<68>: [111  86 112 112 149 211 100 154 159]
<125>: [111  73 163  98 148 152  97 115 146]
<64>: [143 101 110 159 139 176 131 167 138]
<178>: [138  92 110 143 154 214  80 133 172]
<172>: [138 138 120 115 138 111  90  93 123]
<218>: [119 131  81 156 111 119  57  71 190]
<28>: [163 152 108 152 152 154 152 139 124]
<166>: [156 158 118 142 129 122  80  98 175]
<179>: [171 131 154 123 118 122  72  80 178]
<174>: [164  90 124 127 153  90 132 119 162]
<35>: [147 147 170  80 170  80  80  98 170]
<193>: [111  85 140 119 137 152 107 109 124]
count <28>: [151]  0
count <174>: [164]  1
count <35>: [170]  3
count <35>: [80]  3
count <172>: [139]  0

<151>: [156 164 163 170  71 165 165  72 157 163 164 162 161 170 157 164 165  64
 164  77 171 163 170  70 166 163 164  62  57 168]
<139>: [ 70 153 154 156 182 152 152 180  69 152 153 154  65 153  68 153 154 182
 151 188  36 153 153 181 153 152  83 182 190 154]
<44>: [186  82  84  75 171  83  80 171 189  84  82  85 194  71 189  84  77  96
  81 189 212  84  74 173  77  84 194 182 181  75]
<19>: [ 70 171 171 176 120 172 172 117  68 169 172 169  64 179  68 172 173 113
 172 128  42 170 176 118 174 170  61 112 116 176]
<30>: [ 74  81  81  82 181  82  82 180  72  83  81  82  66  86  72  81  88 190
  83 176  48  83  84 183  87  83  66 190 195  87]
<115>: [100  75  76  68 177  76  75 179  99  78  75  76  95  70  98  75  75 190
  76 165  93  77  70 181  74  77 103 191 196  72]
count <115>: [96]  0
count <139>: [182]  3
count <139>: [154]  4
count <44>: [84]  5

<61>: [144 165 148 155 124 179 146 161 129 136  98 139 105 126 143  92 126  93
 110 110 162]
<11>: [184 113 126 121 110 118 136 106  78 166 112  98 139 111 117 104 113 138
 119 125 146]
<196>: [138 149 113 145  70 122 153 115 133 156 134 115 145 136 151 136 151 118
 114 145 158]
<163>: [171  97 170 190 134 148 191 118 128 184 141 153 111  99 116 176  89 192
 120 149  79]
<104>: [137  73 128 105 129 121 116 154  82  93 179 110 161 154 141 115 149 145
 156 167 153]
<82>: [139 132 167 149 107  74 107 152  95 150 131 168 130 153  91 175 166  95
  90  99 138]
<92>: [127 123  98 157  75 129  98 143 126 137 151 142  98  75 160  75 131  88
 153  69 143]
<25>: [145  85 176 122 172 118 167  94 113 122 108 123  98 123 160 134  93 110
 118 193 129]
<6>: [144 141 119 127 139 118 117 161 139 124 157 115 116 116 125 108 173 157
 118 150 100]
<10>: [145  85 176 122 172 118 167  94 113 122 109 123  98 123 160 134  93 110
 118 193 129]
<146>: [150 155 118 165  82 150  98 134 137 190 155  83 158 174 124 108 102 128
 212  92 168]
count <104>: [105]  1
count <92>: [75]  3

<14>: [106 106 105 106 202]
<107>: [204  39 199 216 204]
<48>: [152 128 102 179  56]
<169>: [153 129 104 179  58]
<110>: [202  43 197 214  43]
<102>: [ 58 144 180  74 112]
<23>: [152 128 101 180  54]
count <107>: [204]  2
count <14>: [106]  3

